One hidden turn or mirror swaps the rows below in pairs. Which row is each named row swapped with?
puva: [-29  -1   2  11 -11 -18  -1  -8  14   4   0  10  16 -11 -39 -34]
leb: [ -8  11  14  11 -13  -1  -9   9  13   9 -11  -8  13 -22 -30 -37]
mam: [-16  23   7  14  -7  -3 -23  -9 -26  20  -4   9  -5   7 -20 -10]
duvok: [-12  14   0  25  -8 -11  -4  -9   2   4  -7   9  27 -16 -22 -43]
kisu: [-16  23   7   9  13   2 -27   0 -19   9 -19  10 -11   8  -4 -11]
povi: [ -7  -4 -13  20  -3  -9  -4  -7  13   6 -20  -1  26  -7 -22 -38]
topeg: [-20   5  -8  11   2 -22   8   7  -5 -29  -7   1   6  25  -4 -36]
vuvo: [  0  10  10  14 -17   3  -9  -5  13   8   1   1  12 -17 -28 -43]
pes: [  8  10 -15 -15  13 -19 -18  -4  -9 -14   0  -2   1 -12 -37   0]
Vavu: [  3   7 -14  -5  20 -16 -10 -12 -12 -19   3 -12   3 -20 -24  -4]
dofu: [-18   9   9  -2   0  -9 -37  -7 -24   6 -18   4  -8  12 -18  -6]
puz: [-12  10  -4   7   3   5 -27  -4 -28   7 -26   8  -8  16 -16 -12]
Lil: [ -8   9  -5  -3 -19 -18   7  23  -8 -22  -1  11  -7  13  -9 -41]
tumag: [ -4   3  -3   4  -9 -11   8  12   5 -29 -12  -9  -7  21  -7 -35]
bap: [-13   0   6  13  -9 -14  -9  -5  10  -2  -9   3  14  -9 -42 -54]
Furum: [  8  24 -12  -1  26 -12  -5  -2  -2 -10  -1  -3  -1 -19 -25  -2]
tapu: [ 10  -2 -11 -13  27 -17 -10 -10  -4 -14  -7 -11  11  -4 -14 -11]
Dek: [-17   9   9   2   3 -11 -23  -8 -33   7 -17  17   4   7 -15  -2]
kazut: [-21  12  10  -9   3 -10 -26  -7 -26  22 -12   6  -8  14 -19 -21]
ligi: [ 11  19 -17  -8  25 -22 -14   7  -1   3  -2  -1  -1  -6 -29  -4]
bedo: [ -4  13  -9   4 -16  -8   7  20  -6 -23  -6   0 -20   9 -10 -42]
likag: [ -7  17  -9  -1  -7 -21  15   3  -3 -26 -18  12  -1  14   1 -38]
lim: [-16  17  -6  10   6  -8 -29  -5 -21  18 -15  13   6  13 -20  -2]
kulid: [-18  -3   8 -12  -8 -18  14  10   0 -25 -15  13  -3  15 -15 -39]
fivo: [-14  -1  -2  -3  -9 -32   5   5   6 -16 -13  19 -16  20 -18 -38]
Misi: [-13   1   1  25 -14 -21  -2  -4   9   9   0   6   1 -19 -40 -26]
sona: [  8  19 -22 -18   6 -18  -5  -7  -3 -11   6   4 -13 -15 -16  -5]
mana: [-11  -4   1  23 -12   6  -9   5   9  -1  -4  -6  24  -6 -26 -39]
zuder: [  4  19 -21 -11  13 -24 -22 -17  -6 -18  -9   2  -4 -14 -30  -9]
Tufil: [ -9  12   8  17 -20 -15  -1 -10  11   9  -5   9  18 -16 -33 -38]
Tak: [-30  21   7   0  12  -9 -28   0 -14  14 -11  -2  -4  11  -9  -5]
revi: [-17  18  18  -8  13  -1 -26   8 -24   9  -7  13   0  12 -22  -9]
gunu: [  1  16 -19  -9  18 -30 -15 -11  -3 -13  -1  -4  -4  -6 -13   1]
kanu: [-25   4  -8   0 -16 -19   4  12   2 -19  -6  18 -25  12 -11 -24]
kezel: [ -5  17   9  -7 -13  -7  13  11  -1 -25   0   6 -11  19  -7 -34]
Panuv: [-17  14  -1   6  14   4 -30  -8 -20   3 -19  -1  10  24 -21 -19]
nozis: [-13  11   3  16 -27 -12  -2  -3   8   6  -8 -10  12 -19 -28 -41]
Tivim: [  7  22  -1 -20  19 -19 -20  -8   5  -5  -8  -9 -10 -14 -29 -12]
Ruvu: [  2  14 -16 -26  18 -22  -7  -7  -6  -3   6  -4  -3 -12 -35 -15]
liv: [ -7  19   8  -6  -6 -13   4  29  -2 -26  -5   2 -12  13 -11 -36]
Bafom: [-12   3   6  20 -20   1   3   3   0   4   0  -9  10 -24 -22 -36]
tubo: [-13  16   0  -7 -14 -22   6   7   2 -26  -2  19 -11  14  -6 -39]

Swapped with nozis: Lil
Swapped with Ruvu: kazut
Swapped with liv: leb
Swapped with fivo: puva
Swapped with likag: duvok

One hidden turn or mirror swaps the rows below in pairs. Which row is each named row swapped with?
Suso: [ 18  26   8  33  22  24  11  13 -13  14 -34  -9  26  12  25   7  -6  11
  17 -11  -2]
ved: [ 10   3  33  11  34  -5 -10  -2  -7  19 -12 -13  18   9  14  13  -8  16
  24  -2 -22]
zivi: [  9  13  16  35   1  38   5 -19   5  13 -14 -27   0  -4  24   7 -31  -8
   8  -3  -4]
mip: [ 29  19  26   9  37  24   5  -5 -22  25  -5 -26   3   3  -8  20 -19  13
  37 -10  -4]
Zive: [ 22  23  16  34   9  20   9   4   5  -2   1 -33  -5  12  15 -23 -23  16
  13 -24  -8]
ropok: [  8 -11  12  18  35  15  -4   6  21   0  -4   8  17  14   2  11  -3  14
  38   5   4]
Poza: [ 20   2  16  32  39  28   3 -16   6  29  -4 -10  -1   6 -11  -5   9  21
  28  -9   9]
zefe: [ -2   7  22  25   7  26 -12   8  -9  40 -13 -19   2   0  26  13  -6  -1
  48 -10   2]
fim: [  9   7   0  -6   7  29   8  15  25  27  12 -31  24  -1   6  12 -23  -5
  12  -8   7]
nebu: [ 13   1  29   3   4  27  -1  24   4   8  -1  -7   2  -9  -8 -16 -27  24
  29 -18   4]
pumo: [  1  17  26 -25  16  12  -7   2  -1   8  -8  -7  13  -2   3  -5 -21  -3
   1 -12  11]
Golu: [ -6  12  24   0   9   9   8 -13   2  -8  -9  -8 -14  16  10  12 -13 -13
  28 -23  14]
neneb: [ 15  16  -6   2  29  19  11 -13 -28   5  -9 -20  11  -4 -17  -7  -7   3
  29  -1  -8]
mado: [ 22  33  29  10  11  30  10 -11   5  26  11 -12  21 -16  12  -7 -16  16
  25 -18 -23]
Dugum: [  8  11   0   1  33   7  27  -9  -6   5   9  -8  23  11  12 -15  11  -1
  31  -5   6]
Kav: [ 12  11  22  30  12  13   9   5  16  14  17 -15  12   8  15  -4  14   6
  16 -19 -29]
dobor: [ -5  17   3  11   8  27  10   0   8  -4  17  -6   8   0  -1  -3   4  14
   4 -34   8]
bizi: [ 14 -20  34   7  10  50  12  -6  -6  12 -14 -21   9   5  11  18 -21  15
  33 -11  -9]
lura: [ -4   8  37   1  23  51  11 -15  -3   4   7 -22  14   9   6  -9   1  -6
  25   1  17]
fot: [ 19 -12  24  15   2  29  -3 -19   9  28  -7 -16   5  19  24  19 -28   8
   3  -5  -5]
dovib: [ 11  11   8   6   9  18  25  13  -8  29  -7 -16   9   3  36  -3 -39  16
  28 -16  -3]
Nepev: [ 11   5  12  12  16  20  18  22   4  26 -10 -41  28  19  17   0 -20  29
  34 -16   3]
lema: [  5  28  -2  11  19  19   9  16   7   0   2  -4   7  24  19 -20  10   2
  18  -5   8]
Peped: [ 32  15  39   7   6  13   3   0  -2  -4 -12 -17   7   1  16 -19 -18  22
  22 -31  13]
zugov: [-11  -8   8  11   7  18  10   6  10   8  -4 -27  22  10   1  -2 -13 -23
  52 -18  -5]
Teker: [  7   8  30   7   0  14  26  12 -10  27  -8 -11  16  -5   2 -26 -16   5
  33 -26  10]
Bana: [ 12   2  24  24 -10  11 -13   9  -8  27 -16 -17 -10  -6   8  15 -10  16
  18   0  -1]
Rava: [ 30  -4   8   5   8  40  10 -11  23  18   7 -14  19  -7  -2   5  -8  -6
  29 -10  29]
mubup: [  0   6  20  -2  26  10 -12  -9  23   0   1  -4  24  19 -13 -10   4   1
  28  -6   7]
vene: [  6  -1  -6  25  16  18   2   9   2  17  11 -34  12   3   9  26 -20  27
  27  -2 -13]
Nabu: [ -4  10   5  -2   6   3   4 -18  27  10   6 -19  24  -2  18  10 -13 -11
  38   2  -3]
bubo: [ 15  13  30  12   9  24 -18  16   9  29 -11 -12  10   8   7  -1 -39  25
  27 -11 -15]
Bod: [  8  -2   5   2   7  33  -8  -2  -8   6  -7   3  -5  -3   0   5  16 -16
  37  -8   2]
dap: [ 23  -1  12   3   3  15 -12 -19  -6  26   7 -16   8   2 -11 -10  15  -6
  13 -14   4]
digug: [ 33   8   3   8  31   4 -13  -3   7   0 -11 -14  16  10  18  13 -12   4
  37  12  20]
mukot: [ 34  16  19  23  25  19   3 -18 -22  13   2 -37  25   8  -2 -18 -16   0
  22 -20 -10]
Sol: [ 14  22  17  23  27  55  11   9   0  18  -1  -3  17   7   7  -4 -21  -8
  28 -16 -20]
suro: [ -3  -7  12  13   0  23   2  -4  18  19 -11 -22 -22   7   5  -8 -31   9
  23  -5  21]
fege: [ 28  19  35   5  13  10  -6  -8  -1  -6 -13 -17   4   2   4 -11 -33  16
   6  -5 -12]
Rif: [ -3   4  -7  15  14   3 -14 -21   6  18 -12  -7  14   0  19   3  11   0
  17 -11 -16]
nipek: [ 18  13 -17  20  31  12   2  -2  20  14  -7 -31  26  12   3  10  -9   0
  28 -18  25]
napag: [  9  -1  29   7  18  30   8 -18   7   2  -5 -13  17   5 -11  12  10  10
   2   4  23]
vivi: [  4   1   9  25  17  14 -10 -19   0  -9  -6 -40  -1  26  17  -6 -15   1
  45  -7  -2]
vetot: [ 11  26   0  25   9  20   1   0   4   4  23 -19 -11   7  29 -11 -13   0
  43  -1  -3]
nomer: [  8   5  15  -6   9  37   4 -17  -2  20  -4 -33  22  -8   6  -9 -29  19
  -1 -10 -13]
nalu: [ 12  11  12  11  22  32  19 -11  14  21  12 -30  28   4  14   5 -14  17
  41 -35  22]
nas: [  7  15  23  27  10  20  14  16  10   7  -5   5   5  12  24  -4  13 -13
   9 -12  -2]
vub: [  9  12  -3  17   9  10  -6 -15   6   9 -15 -15  15  19  27   7 -33 -23
  17 -22  13]
nuv: [ -6   4   9  14  10  17  19 -14  -4   5 -32  -6   6   9  22  14 -31   8
  23 -29  -5]
gutug: [ 12   8   7  26  13  21   3 -27  -2  20  -8 -36  22 -14  -8  -1  11 -15
  25 -16  10]
gad: [ 19  -6  19   5  14  23  19  23   0  29  -3 -45  29   0  -2   7 -16   1
  24   2   7]
Rotuf: [ 20  10   9   3  26 -11 -17 -12  12   8 -23  -9  25   2  -1  15  -9   4
  24 -14  10]
tuma: [  9   4   7  20  33  18  19   0   5  18  -5   2  19  19  21   5 -16  -6
  32  24   5]
bera: [ 30  -6  25  39  -5  23   4  -5  11  13   7 -13  -7   0  22  -4  -8   7
  38  -6 -13]
Voli: [ 22  29   7  12  25  48 -11 -10  -4  17 -12 -19  11   7   5  -4 -19   9
  27 -36  19]
pifa: [  4   9   9   4   5  13  18   8 -12 -11 -21 -39  26  10   3 -15  -8  -3
  21   0  14]

Swapped with nomer: Rif
Swapped with vivi: Voli
Swapped with Teker: tuma
Swapped with Nepev: lema
Swapped with Zive: nipek
Swapped with mukot: vub
Swapped with fim: Kav
Swapped with Rotuf: fege

